Each row of this table is followed by its label. One hidden rule gives the labels. It looks at one to three of the table's principal directions, none of them among the few with the most spread.
[-0.1  0.5  0.3 -0.4 -0.6  0.1  0.0 -1.2  0.4 -0.6 -0.4  0.5  0.9  0.2  0.1 -0.6 -0.9  1.3  0.1
 -0.9  0.0 -1.3  0.7  0.0 -1.4  0.7  0.4 -1.3 -0.1 -1.0  0.2 -0.4] 0
[ 0.0  0.0  0.1 -0.1  1.1  0.9 -0.9 -1.1  1.5  0.0  0.2  2.1  1.3  0.5 -0.1 -0.9 -2.1  0.9  0.8
 -0.9  0.0 -0.9 -1.3 -0.1 -0.9  0.6 -0.8 -1.0  0.2 -1.6  0.4 -0.5] 5
[ 0.5 -1.5  0.4 -0.6 -0.8  0.0  0.8 -0.2  0.4  0.0 -0.9 -0.2 -0.7 -0.5 -0.3  0.2  0.1 -1.0  0.5
  1.9  0.2 -1.3  0.0  0.3 -0.4  0.1 -0.4 -0.3 -1.2  0.0  0.8  1.5] 1
[-0.8  0.1  0.3  1.3  2.4 -1.1  0.1  1.2 -0.5  0.7  2.6 -0.8 -1.5 -0.1 -0.7 -0.1  0.3 -0.9 -2.0
 -0.4  0.4  2.0 -2.0  0.9  0.4 -3.1 -0.3  1.1  1.6  0.0 -1.0 -1.2] 3
[ 0.7 -0.4 -0.3 -0.3  0.3 -0.7  0.5  0.0  0.4  1.6 -0.2  0.7  0.0 -0.4  0.0  0.1 -0.8 -0.8  0.3
 -0.3  0.8 -1.2  0.0 -0.8 -1.1 -1.6 -0.7 -0.4 -0.8  0.1 -0.5  0.4] 1
[ 0.9 -0.9 -0.2 -0.5 -2.0  2.2  0.2 -0.3  0.7 -0.2 -1.1  0.8  0.7 -0.4  0.5  0.2  0.0  0.9  1.2
  0.9 -0.3 -0.6  0.6 -0.9  0.2  1.8  0.6 -1.0 -1.1 -0.6  0.7  0.5] 1
[ 0.5 -0.4 -0.5 -0.8 -1.1  0.4  1.0  0.7 -0.5 -0.3 -2.0 -0.2  1.1  0.7 -0.4  0.2  0.5  0.5  1.4
  1.4  0.1 -0.1  0.7 -0.4  0.1  1.6  0.5  0.0 -2.3  0.9 -0.1  1.5] 2
[-0.2  0.9  0.7  0.5  0.3  0.2  0.1  0.3  0.4  0.8  2.2 -0.3 -1.0 -0.8 -0.5 -0.8 -0.2  0.0 -0.7
 -1.2  0.6  0.3 -0.6  0.3 -0.9 -2.5 -0.2 -0.5  1.4 -0.4 -1.5 -1.6] 2
[-0.5  1.3  0.6 -0.3 -1.3  1.5  0.4 -0.3  0.0 -1.1 -0.5 -0.8 -0.3 -0.5 -0.1 -0.9  0.4  1.3  0.6
 -0.2 -0.1  0.0  0.9  0.3 -0.5  0.6  0.8 -1.2  0.0 -0.5  0.1 -0.6] 1
[ 1.1 -2.9  1.5  0.4 -1.2 -1.0  1.6 -0.8  0.5  0.9  0.3  0.3 -1.4 -1.8  0.0  0.3 -0.1 -1.7 -0.9
  1.5  1.0 -3.3 -0.8  0.2 -1.7 -3.0  0.0 -1.1 -0.7 -0.7  0.3  1.3] 3
[-0.2  0.5 -1.7 -1.0  1.6 -1.6 -0.7 -0.1 -0.7 -0.3 -0.6  0.2  0.7  1.4 -0.2  1.4 -1.0 -0.3 -0.7
 -1.1 -0.3  0.8  0.3 -0.3 -0.6 -0.2 -0.5  0.6 -0.3  0.6 -0.1  0.0] 3
[-0.8  1.8  0.1 -0.8 -1.1  0.7  0.1  0.3 -0.1 -1.0 -0.4  0.0  1.8  0.6 -0.8 -2.3  0.3  2.0  1.4
 -0.7  0.3 -0.1 -0.1  0.5 -0.7  1.6  0.9 -0.3 -0.4  0.1 -1.7 -0.2] 2
[ 0.4  1.4  0.4  0.2 -1.2  1.6 -0.1 -1.0  0.6 -0.1 -0.8  1.1  0.7 -1.0  0.8 -1.6 -0.6  0.8  1.4
 -1.0  0.2 -1.5  0.5 -0.6 -0.6  0.2  0.7 -0.9  0.4 -1.1  0.1 -0.9] 3
[ 0.3 -1.5  0.6  0.2 -0.3  0.0  0.4 -0.3  0.6  0.6  0.5  1.0 -0.1 -0.7 -0.3 -0.5 -0.4 -0.3 -0.2
  0.2  0.6 -1.6 -1.5  0.1 -0.9 -1.4  0.1 -0.8 -0.3 -0.9 -0.4  0.6] 5
[-0.2  0.9  0.7  0.4  1.8  0.0 -0.8  0.1  0.6  0.1  2.3  1.2 -0.3 -1.0 -0.3 -1.7 -1.0 -0.7 -0.7
 -2.4  0.6 -0.1 -3.2  0.8 -0.9 -3.8  0.0  0.6  2.8 -0.7 -2.2 -2.7] 3
[-0.3  1.2 -1.1  0.1  0.8  1.7 -1.0  0.4 -0.3 -0.5 -0.9  0.1  0.3 -0.5  1.5  0.6  0.2  1.5 -0.3
 -1.6 -0.6  2.3 -0.2 -1.0  1.6  0.9  1.3  0.4  0.6 -0.4  0.4 -2.1] 4
[-0.9  1.9 -1.1  0.4  0.7  0.2 -1.1  0.8 -1.0 -0.1 -0.3 -1.3 -0.8 -0.4  1.4  0.4  1.4  0.1 -0.4
 -1.1 -0.5  2.8  0.8 -0.5  2.4  0.7  0.5  1.7  1.1  0.8  0.3 -1.4] 1
[-1.4  0.1 -0.6 -0.7  1.0 -0.6 -0.9 -0.3 -0.3 -1.5 -1.0 -1.3 -1.1  0.6  0.3  0.6  0.6 -0.1 -0.8
  0.7 -0.9  1.4  0.3  0.9  1.3  2.2 -0.2  0.7  0.0 -0.1  2.0  0.6] 3
[ 0.5 -1.0 -0.7  0.1 -1.1  1.5  0.2 -1.0  0.6  0.0 -1.5  0.5  0.1 -0.6  1.0  0.9 -0.5 -0.5  1.2
  1.8 -0.3 -0.3  0.7 -1.0  0.9  1.2 -0.8 -0.3 -1.7 -0.7  2.3  1.3] 3
[-1.4  3.0 -1.2 -1.4  0.9  0.4 -2.2 -0.9  0.5 -1.5 -0.5 -0.1  1.2  1.4  0.3 -0.7 -0.9  1.5  1.0
 -1.7 -1.0  1.6  1.3  0.2  0.5  3.7 -0.9  0.3  0.9 -0.1  0.6 -1.3] 5
[-0.1  0.4  0.3  1.2  1.3  1.4 -0.8 -0.8  1.6  0.4  0.2  1.1  0.5  0.2  0.4 -0.3 -1.8 -0.4  2.0
  1.0 -0.3  0.6 -0.3 -0.3  1.4  1.5 -2.7 -0.1 -0.5 -0.7  2.0  0.1] 4
[-0.3  1.4  0.0 -0.3  0.1  0.4 -0.6 -0.9  0.2 -1.0 -0.3  0.1  1.0  0.6  0.3 -0.4 -0.6  1.6  0.2
 -0.9 -0.6  0.1  1.0  0.1 -0.4  1.8  0.4 -0.5  0.6 -0.6  0.5 -1.4] 4
[ 0.4  0.3 -0.1  0.0  0.4  0.9 -0.7 -0.4  0.6  0.1  0.0  1.2  0.5  0.1  0.5 -0.2 -0.7  1.0  0.0
 -1.2 -0.4 -0.2 -0.1 -0.5 -0.1  0.6  0.6 -0.5  1.0 -0.9  0.2 -1.2] 3
[ 0.8 -0.1 -0.6  0.6  0.4 -1.7  0.7  0.7 -0.9  2.3  0.6  1.0  0.0 -0.8  0.0 -0.3  0.0 -1.8 -0.6
 -1.5  1.4 -1.2 -1.1 -0.9 -1.2 -4.5  0.4  0.8  0.3  0.6 -2.3  0.1] 3
[ 0.8  0.4  0.8 -0.7 -2.1  1.2  0.7 -1.1  1.1  0.1 -0.1  1.7  1.4 -0.1 -0.9 -1.5 -1.6  1.3  1.6
 -1.0  0.7 -3.1  0.5 -0.4 -3.1 -0.6  0.1 -2.8 -0.8 -1.2 -1.3  0.4] 0
[ 0.4  0.8  2.0  2.2 -0.4  0.8  0.9 -0.1  0.7  1.2  4.0 -0.1 -1.3 -2.1 -0.4 -1.4 -0.4 -0.8 -0.7
 -0.7  0.9 -0.3 -1.3  0.5 -1.1 -5.0 -0.6 -0.5  2.4 -0.9 -1.8 -2.5] 0
[ 0.2 -1.1 -0.1  0.0 -0.4 -0.1  0.4  0.4 -0.3 -0.2 -0.7 -0.5 -0.2  0.3 -0.1  0.9  0.7 -0.4  0.1
  1.5 -0.3  0.3  0.4  0.0  0.8  0.9 -0.1  0.3 -1.0  0.6  0.7  1.2] 4
[-0.4  0.6 -1.1 -0.1  1.7  0.2 -0.9 -0.1  0.3  0.4 -1.2  1.1  0.9  0.9  0.2  0.2 -1.3  0.2  1.0
 -0.7 -0.1  0.7 -0.4 -0.7  0.5  0.8 -1.1  0.0 -1.0 -0.2  0.7  0.5] 5
[ 0.6 -1.0  0.8 -0.3 -1.9  0.2  0.7  0.8 -0.6 -0.4  0.8 -0.5 -0.5 -0.7 -0.5 -0.1  1.5  0.0 -0.9
  0.0  0.2 -0.7 -0.5  0.5 -0.5 -1.3  1.9  0.0  0.9  0.5 -1.8 -0.2] 0
[ 0.2 -3.3  1.2 -0.9 -2.3 -0.1  1.5 -0.7  0.7 -1.0 -0.9 -0.6 -0.6 -0.1 -1.0  0.3  0.6 -0.7  0.4
  3.9  0.1 -2.3  0.1  1.0 -0.7  1.5 -0.5 -1.1 -2.4 -0.3  1.5  3.4] 5
[ 0.6 -2.2  0.6  0.1 -1.1 -0.5  1.5 -0.1 -0.2  0.0 -0.9 -0.2 -0.5 -0.8 -0.4  0.5  0.3 -1.8  0.4
  2.5  0.6 -1.7 -0.6  0.2 -0.3 -1.3 -0.6  0.0 -2.0  0.4  0.6  2.4] 3
[-0.2  1.4 -1.2  0.4 -0.5  0.3 -0.6 -0.1 -1.0 -0.2 -1.5 -0.2  0.4 -0.6  1.7  0.4  0.8 -0.3  0.6
 -0.8 -0.3  1.0  1.0 -1.1  1.8  0.6  0.5  1.3 -0.1  0.7  0.6 -0.3] 0
[ 1.1 -3.8  1.0 -0.3 -0.1 -0.9  1.3 -0.8  1.1  0.7  0.7  1.7 -1.1 -0.6 -1.4  0.3 -1.4 -2.3 -0.8
  1.6  1.0 -3.6 -2.6  0.6 -2.7 -3.8 -0.8 -1.4 -0.8 -1.3 -0.1  2.4] 1
[-0.9  0.5  0.0 -0.4  0.6 -0.1 -1.1 -0.7  0.6 -0.7  0.0  0.6  0.5  0.5 -0.2 -0.7 -0.7  0.3  0.4
 -0.7 -0.2 -0.3 -0.6  0.5  0.0  1.1 -0.7 -0.3  0.2 -0.4  0.2  0.3] 3
[ 1.4 -2.5  2.2 -0.3 -0.7 -1.4  1.4 -0.3  1.2  1.3  2.9  0.8 -1.1 -0.1 -2.2 -0.6 -0.8 -1.0 -1.4
  0.4  1.0 -3.7 -1.0  1.2 -3.7 -3.4 -0.2 -2.0  1.1 -0.8 -1.8  0.6] 3
[-1.2  1.5  0.1 -0.4  0.8  0.3 -1.7 -1.2  0.6 -1.4  0.0  0.2  0.4  0.5  0.7 -1.0 -0.5  1.7 -0.5
 -1.7 -0.8  0.3  0.2  0.6  0.1  2.4  0.5 -0.4  1.7 -1.3  1.0 -1.6] 2
[-0.6  0.5  0.0 -0.2 -0.4  0.7 -0.2 -1.3  0.6 -1.0 -1.4  1.1  1.4  0.4 -0.1 -1.5 -1.1  0.4  1.8
  0.5  0.1 -1.3 -0.4  0.2 -0.4  1.5 -0.7 -0.6 -1.2 -0.9  1.1  1.2] 2
[ 0.7  1.1 -0.5  0.7 -0.7  0.6  1.2  1.8 -0.9  1.9  0.6 -0.8  0.3 -0.1 -0.1  0.7  0.8  1.0  0.3
 -0.8  0.6  1.7  1.5 -1.5  0.3 -1.2  0.5 -0.3 -0.9  1.2 -2.0 -0.9] 4
[-0.6  2.5 -1.1 -1.1 -0.3  0.8 -1.0 -0.3  0.3 -0.1 -0.6  0.3  0.9  0.6 -0.1 -0.8 -0.7  1.1  1.5
 -1.7  0.0  0.4  1.1 -0.6 -0.4  1.4 -0.6 -0.6 -0.3  0.1 -0.7 -0.3] 2
[ 0.8 -1.5 -0.4 -0.2 -0.6 -0.7  0.6  0.3 -0.5  0.6 -1.6  0.3  0.3 -0.1  0.5  1.0  0.6 -0.6  0.1
  0.8  0.2 -0.9  0.4 -0.7  0.3  0.3  0.5  0.3 -1.4  0.7  0.3  1.5] 0
[-0.6  0.9  0.1 -1.9 -1.9  1.8  0.0 -0.9  1.0 -2.0 -2.4  0.8  3.1  1.6 -1.0 -2.4 -0.7  2.9  3.2
  1.0 -0.2 -1.3  0.7  0.5 -0.8  5.5  0.1 -1.5 -2.5 -0.6  0.5  1.6] 1
[-0.1 -2.1  0.5 -0.4 -0.7 -0.9  0.4 -0.2  0.0 -0.7 -0.6 -0.1 -0.4  0.3 -0.6  0.2  0.6 -0.9 -0.2
  1.9  0.0 -1.5 -0.5  0.8 -0.2  0.7  0.0  0.0 -0.9  0.1  0.7  2.5] 5
[ 0.1 -2.7  1.3 -0.7 -2.2  1.3  0.7 -1.8  1.6 -1.6 -1.7  0.8  0.4 -0.3 -0.4 -0.7 -0.6  0.0  1.7
  3.3 -0.1 -3.0 -0.6  0.8 -0.6  2.7 -0.7 -1.6 -2.4 -1.5  2.5  3.0] 4
[-0.4  1.4 -0.3  0.1 -0.5  1.9 -1.0  0.4  0.0 -0.4 -0.3 -1.0 -0.9 -0.8  1.2  0.8  0.9  1.0  0.2
 -1.0 -0.9  2.0  1.3 -0.6  1.9  1.5  0.5 -0.1  0.8  0.1  0.6 -1.5] 3
[ 0.1 -0.1 -0.6 -1.6  0.2 -1.0  0.3  0.3  0.1  0.6 -0.4  0.0  0.2  0.7 -0.9  0.3 -0.5  0.4  0.0
 -0.6  0.5 -0.6  0.5 -0.2 -1.6 -0.2 -0.2 -0.9 -1.1  0.4 -1.1  0.6] 5
[-0.2  0.5 -0.2 -0.2 -1.1  1.1 -0.4 -0.5 -0.1 -0.9 -0.6  0.9  0.4 -0.4  0.2 -0.9 -0.1  0.2  0.5
 -0.9  0.0 -0.9 -0.7  0.0 -0.4 -0.4  1.0 -0.4  0.5 -0.7 -0.3  0.2] 1
[-0.1 -1.9 -0.5 -0.1  1.2 -1.3 -0.1  0.5 -0.4  0.1  0.1 -0.1 -1.1  0.1 -0.2  1.5  0.2 -1.6 -1.3
  0.7  0.0  0.3 -1.4  0.3  0.4 -1.4 -0.4  0.7 -0.3  0.4  0.3  1.2] 3
[-0.6 -0.7 -1.0  0.1  0.9 -1.6 -0.1  0.2 -1.2 -0.7 -0.7 -1.7 -1.0  0.5  0.4  1.8  1.0 -1.6 -1.1
  1.9 -0.6  1.8  0.7  0.4  1.8  0.8 -0.6  1.9 -0.5  1.1  1.8  1.1] 2
[ 0.0  0.8  1.4  1.3  0.2  0.8  1.1 -0.6  1.2  1.6  2.6  0.0 -1.4 -1.8 -0.4 -1.0 -1.4  0.2 -0.4
 -1.0  1.1 -0.6 -0.4 -0.1 -2.1 -4.1 -1.1 -2.3  0.6 -1.8 -0.7 -1.9] 2
[-0.2 -0.8 -0.2 -0.2  0.0  0.3  0.6  0.6  0.1 -0.1 -0.8  0.0  0.5  0.6 -0.8  0.0  0.0 -0.3  1.3
  1.8  0.2  0.4 -0.5  0.1  0.6  0.9 -1.0  0.1 -2.2  0.6  0.2  1.9] 4
[-0.1  1.5  0.4  0.2  0.2  0.6  0.0  0.8  0.1  1.0  0.9 -0.7 -0.4 -0.4  0.3 -0.3  0.5  2.0 -0.6
 -2.0  0.1  1.1  1.0 -0.5 -0.2  0.0  1.0 -1.0  1.0 -0.1 -1.2 -2.2] 5
[ 0.2  0.0  1.2  0.2  0.2  0.3 -0.5 -1.4  1.4  0.0  1.1  2.3  1.2 -0.4 -0.2 -2.2 -1.7  0.6  0.2
 -1.6  0.5 -2.6 -2.0  0.5 -1.9 -1.1  0.2 -1.0  1.5 -1.8 -0.8 -1.2] 0
[-0.5  0.6 -1.3 -0.5  1.6 -1.3 -1.0 -0.8 -0.3 -0.6 -0.8 -0.4  0.1  1.6  0.2  1.5 -1.0 -0.5 -0.3
  0.2 -0.9  1.1  1.5  0.0  0.3  1.7 -1.4  0.5 -0.3  0.3  1.9  0.5] 2
[-0.1  0.3  0.6 -0.2 -1.7  1.8 -0.2 -0.6  0.3 -1.9 -1.3 -0.5  0.5  0.1  0.4 -0.4  0.7  0.9  1.5
  1.5 -1.0  0.1  1.3  0.4  1.3  3.7  0.3 -0.1 -0.3  0.0  1.6  0.4] 4
[-0.2  0.4  1.0 -0.3  1.0 -1.2  0.5  0.4  0.3  0.9  1.6 -1.2 -0.9  0.5 -0.9  0.3 -0.2  1.6 -1.6
 -1.3  0.2  0.1  1.2  0.4 -1.8 -0.6  0.0 -1.8  0.5 -0.2 -1.0 -1.4] 3
[ 0.6  0.2 -0.3 -0.1 -1.1  1.2  0.8  0.4  0.1  0.8 -1.1  0.1  0.2 -0.7  0.2  0.4 -0.1  0.3  1.4
  0.1  0.5 -0.2  0.9 -1.2 -0.1 -0.3 -0.2 -1.0 -1.8  0.3 -0.4  0.5] 3
[-0.8  1.2 -1.2 -0.5  1.3  0.2 -1.6 -0.1 -0.1 -1.2 -0.9  0.1  1.4  1.5  0.5  0.3 -0.3  1.1  0.5
 -0.4 -1.0  2.0  0.4  0.0  1.6  3.4 -0.3  1.1  0.1  0.3  1.0 -0.5] 4
[-0.3 -0.1  0.1 -0.1  2.1 -1.7 -0.4  0.3  0.3  1.0  1.9  0.1 -0.9  0.3 -0.8 -0.1 -0.7 -0.5 -1.6
 -1.2  0.4  0.2 -1.3  0.6 -1.1 -2.2 -0.5  0.0  1.3 -0.3 -1.1 -0.9] 1
[ 1.1  0.3 -0.7  0.1  2.6 -1.3 -0.5  0.7 -0.6  1.3  1.8  1.2  0.1  0.4  0.0  0.9 -1.1 -0.2 -2.4
 -3.1  0.1  0.6 -1.2 -0.5 -1.4 -3.7  1.2  0.6  2.7 -0.1 -2.1 -3.0] 1
[-0.6  1.4 -1.9  0.2  3.8 -1.2 -1.9  0.3 -0.2  1.3  0.9  0.7 -0.8  0.6  0.5  1.5 -1.5 -0.9 -1.4
 -3.0 -0.2  2.2 -0.8 -0.8  0.4 -2.3 -1.3  0.8  1.5  0.0 -0.3 -1.6] 4
[-0.1  0.3 -0.1  0.3  1.5 -1.0  0.5  1.4 -0.7  1.0  2.0 -0.8 -1.2 -0.1 -0.9  0.4  0.2 -0.2 -1.8
 -1.2  0.5  1.4 -0.9  0.2 -0.8 -3.3  0.4  0.2  1.0  0.4 -2.0 -1.4] 1
[-0.5 -0.6  0.4  0.8  1.8 -0.3 -0.1  0.0  0.6  0.4  1.1 -0.5 -1.1 -0.3  0.2  0.4 -0.3 -0.5 -0.9
  0.8 -0.1  1.2 -1.0  0.5  0.9 -0.4 -1.1  0.4  0.3 -0.6  1.2 -0.7] 2
Here are more rows. What is the label of each one?
[ 0.1  0.7 -1.5 -0.1  0.4  0.7 -0.8  0.2 -0.5  0.1 -1.4  0.7  0.6  0.2  1.0  0.9 -0.3  0.2  0.5
 -1.1 -0.4  1.0  0.3 -1.2  1.0  0.5  0.3  0.4 -0.4  0.2  0.3 -0.2] -> 4
[ 0.6 -3.2 -0.4 -0.1 -0.2 -0.8  0.7  0.3 -0.3  0.5 -1.1  0.3 -1.1 -0.6  0.2  1.6  0.6 -2.0 -0.7
  2.0  0.3 -1.0 -1.2 -0.3  0.5 -1.1  0.0  0.4 -1.5  0.2  1.0  2.6] -> 2
[-0.3  2.8 -0.9  0.2  2.4 -0.9 -1.7  0.0 -0.5  0.3  1.3  0.2  0.3  1.2  0.4  0.6 -1.1  1.1 -1.4
 -3.8 -0.7  1.8  1.1 -0.5 -0.4 -0.7  0.2  0.2  2.7  0.0 -0.9 -3.2] -> 0
[-0.3  0.6  0.1  0.9  0.7 -0.6  0.2  0.9 -1.1  0.2  0.9 -0.7 -0.8 -0.6  0.2 -0.2  1.0 -0.5 -1.3
 -0.9  0.2  1.1 -0.8  0.3  0.4 -2.3  1.1  1.2  1.5  0.4 -1.0 -1.2] -> 1
[ 0.4 -0.5  1.2 -0.3 -0.3 -0.4  0.6 -0.5  0.4 -0.4  0.5  0.8  0.5 -0.4 -0.8 -1.9 -0.3 -0.3  0.1
  0.2  0.6 -2.1 -1.5  1.1 -1.7 -1.2  0.6  0.0  0.8 -0.5 -1.0 -0.3] -> 1
[ 0.0  1.3 -0.5  0.8  1.2 -0.8 -0.5  1.0 -1.1  0.8  1.4 -0.8 -1.2 -0.5  0.5  0.9  0.7 -0.9 -1.5
 -1.8  0.0  1.8  0.1 -0.3  0.7 -2.6  0.4  1.2  2.1  0.9 -1.3 -1.8] -> 4
[ 0.7 -0.7  1.9  1.6 -0.3  0.7  0.3 -0.8  1.1  0.3  2.1  0.9 -0.3 -0.5 -0.3 -0.6 -0.8 -0.5  0.0
  0.5  0.0 -1.3 -0.6  0.5 -0.5 -1.3 -0.7 -0.7  1.4 -1.0  0.2 -0.6] -> 0
[-0.4 -0.3 -0.4 -0.9  0.1 -0.3  0.0 -0.4  0.6  0.2 -1.8  0.2  0.5  0.2  0.2 -0.2 -0.3  0.4  1.0
  0.7  0.2 -0.7  0.4 -0.3  0.0  2.0 -0.7 -0.5 -2.0 -0.1  1.0  1.3] -> 5
[ 0.0 -1.5 -0.7 -0.4  1.9 -0.7  0.1  0.3  0.6  1.1  0.0  0.3 -0.7 -0.2 -0.3  0.9 -1.0 -1.3 -0.3
  0.8  0.5  0.5 -1.6 -0.2  0.0 -1.4 -1.6  0.2 -1.3 -0.1  0.4  0.7] -> 5
[ 1.4 -0.9 -0.4 -1.3 -2.6  0.6  0.8 -0.2  0.0  0.2 -1.7  1.6  1.4  0.6 -0.8 -0.1 -0.4 -0.2  1.9
  0.4  0.4 -2.9  0.8 -0.8 -1.8  0.3  0.4 -1.2 -1.8  0.4 -1.0  2.6] -> 1
[ 0.3 -0.4 -0.9 -0.1 -1.3 -0.8  0.0 -0.4 -0.9  0.2 -1.7  0.5  0.4 -0.6  1.0  0.5  0.6 -1.2  0.2
 -0.2  0.3 -1.4  0.5 -0.9  0.2 -0.3  0.5  0.7 -0.7  0.6  0.1  1.4] -> 0
[ 1.6 -2.5  1.2  1.3  0.8 -0.8  0.8 -1.0  1.3  2.7  1.0  3.0 -1.3 -2.3  0.2 -0.6 -2.0 -2.9 -0.5
 -0.7  1.8 -4.3 -3.0 -0.6 -2.5 -6.4 -0.9 -1.2  0.5 -1.7 -0.6  0.6] -> 2
[-0.3 -0.3 -0.5 -0.3  1.0  0.1 -0.3 -0.4  0.6  0.1 -1.1  1.0  0.9  0.6 -0.1 -0.2 -1.1  0.3  0.9
  0.1  0.2 -0.3 -0.7 -0.3 -0.1  0.8 -0.9 -0.5 -1.5 -0.5  0.7  1.0] -> 4
[ 0.0  0.7  0.6  0.2 -1.3  0.2  0.2  0.8 -1.0 -0.9  0.7 -1.7 -1.2 -0.8  0.1  0.0  2.1 -0.4 -0.7
  0.2 -0.4  1.0  0.7  0.7  1.0 -0.3  1.4  1.2  1.8  1.1 -0.8 -1.1] -> 2
[-0.2  0.3  0.2  0.0  1.0 -0.3 -0.1  0.8 -0.2  0.3  0.7  0.2 -0.2  0.1 -0.5 -0.5  0.1  0.3 -0.7
 -1.3  0.3  0.3 -1.2  0.3 -0.4 -1.5  0.6  0.0  0.9  0.1 -1.5 -0.8] -> 4
[ 0.0  0.5  1.1  0.2 -1.4  0.2  0.5 -0.3 -0.1 -0.7  0.3 -0.9 -0.2  0.0 -0.2 -0.7  0.8  0.7  0.0
  0.4 -0.2 -0.5  1.3  0.6 -0.4  1.0  0.7 -0.5  0.5 -0.1  0.1 -0.2] -> 1
[ 0.1 -0.9 -0.4  0.0  1.4 -1.0 -0.5 -0.1  0.3  0.9  0.9  0.4 -0.8  0.0  0.0  0.8 -0.6 -1.2 -1.1
 -0.3  0.1  0.0 -0.9  0.0 -0.2 -1.5 -0.8  0.3  0.6 -0.2  0.1  0.0] -> 2
[ 0.6 -1.6  0.2 -0.2 -0.9 -0.4  0.7  1.1 -0.7  0.4  0.1 -0.9 -1.3 -0.5 -0.1  1.2  1.7 -0.5 -1.2
  0.7  0.0  0.1  0.2  0.0  0.5 -0.5  1.2  0.3  0.1  0.9 -0.6  0.6] -> 2
[ 0.2 -0.6  1.4 -0.6 -0.3 -0.4 -0.4 -0.3  0.6 -0.3  1.6  0.5 -0.6 -0.1 -0.7 -1.0  0.2  0.6 -1.4
 -1.3  0.0 -1.7 -0.8  1.1 -1.6 -0.6  1.3 -0.9  2.4 -0.8 -1.3 -1.1] -> 2
[ 1.0  0.0  0.9  0.6  0.3 -0.5  0.7 -0.7  0.7  1.6  0.7  1.9  0.6 -0.8 -0.2 -1.3 -1.6 -0.4  0.3
 -1.5  1.2 -2.8 -1.0 -0.5 -2.3 -3.2 -0.2 -1.1  0.3 -0.9 -1.4 -0.6] -> 0
[-0.7 -0.8 -0.2 -0.2 -0.2 -0.6 -0.3  0.1 -0.7 -1.2 -0.4 -0.9 -0.7  0.2  0.1  0.6  1.1 -0.3 -1.1
  0.9 -0.5  0.6 -0.2  0.7  0.9  0.9  0.7  0.8  0.3  0.2  0.9  0.7] -> 2
[ 0.5 -0.7 -0.6 -0.6 -2.5  0.1  1.3  0.9 -1.1  0.3 -1.3 -1.3 -0.3 -0.7  0.1  1.0  1.8 -0.4  0.5
  1.3  0.4 -0.1  1.4 -0.8  0.4  0.0  0.8  0.1 -2.0  1.4 -0.6  1.7] -> 4
[ 0.3 -1.3 -0.4 -0.2 -0.8  0.8  0.5  0.8 -0.4 -0.3 -1.6  0.0  0.7  0.8 -0.2  0.8  0.7  0.5  0.9
  1.6 -0.3  0.4  0.2 -0.4  1.1  2.0  0.4  0.0 -2.0  0.6  0.5  2.0] -> 5
[ 0.7  1.8 -0.6  0.9  2.0  1.6 -1.2 -0.1  0.7  1.7  0.9  1.4 -0.5 -1.2  1.8  0.4 -1.5  1.2 -0.8
 -3.9 -0.1  1.1 -0.1 -1.8 -0.1 -2.2  0.6 -0.9  2.3 -1.5 -0.3 -4.1] -> 1
[ 0.7 -0.4  0.7  0.6 -1.6  0.7  0.3 -0.1 -0.2  0.0  0.5 -0.1 -1.0 -1.7  0.7 -0.1  1.0 -1.1 -0.3
  0.2  0.0 -0.8 -0.1  0.0  0.4 -1.5  0.9  0.6  1.5  0.1 -0.3 -0.6] -> 2
[-0.2  0.0 -3.0 -0.8  1.8 -1.6 -0.3  1.3 -1.5  1.2 -1.8  0.1  0.3  0.9  0.3  2.0 -0.1 -1.4 -0.1
 -0.6  0.4  1.8 -0.3 -1.5  0.9 -1.2 -0.7  1.5 -2.0  1.6 -0.5  1.6] -> 5
[-0.5  1.4  0.8 -0.2  0.7  0.6  0.0  0.1  0.5 -0.5  0.1  0.3  1.3  0.6 -0.7 -1.9 -0.6  1.9  1.0
 -0.8  0.2  0.1 -0.5  0.6 -0.7  1.1  0.1 -0.7  0.0 -0.4 -0.9 -1.1] -> 0
[ 0.2  0.2  0.3  0.3 -1.4 -0.1  0.7  0.4 -0.5  0.5  0.0 -0.2 -0.3 -1.0  0.0 -0.5  0.8 -0.6  0.3
 -0.2  0.7 -0.9  0.1 -0.2 -0.3 -1.5  0.5  0.1 -0.2  0.6 -1.2  0.4] -> 0
[ 0.2  1.9  0.2  0.5 -0.2  1.2  0.0 -0.3  0.4  0.4 -0.1  1.2  1.4 -0.1  0.1 -1.6 -0.9  1.1  1.5
 -1.5  0.4 -0.6  0.2 -0.6 -0.7 -0.2  0.1 -0.7  0.2 -0.5 -0.9 -1.1] -> 2
[-0.6 -1.5  0.9  0.1  1.1 -0.9  0.2 -1.6  1.4 -0.3 -0.1  0.2 -0.3  0.2 -0.3 -0.4 -1.3 -0.7  0.1
  2.1  0.1 -1.4 -0.7  1.0 -0.6  1.0 -2.0 -0.6 -1.1 -1.3  2.4  1.4] -> 2
[ 0.3  0.3 -0.9 -0.2 -0.6  1.3 -0.6  0.2  0.1  0.2 -1.2  0.4 -0.1 -0.6  0.8  0.6  0.1 -0.7  1.3
  0.0 -0.2  0.4  0.3 -1.0  1.3  0.5 -0.5  0.4 -0.6  0.5  0.4  0.6] -> 4
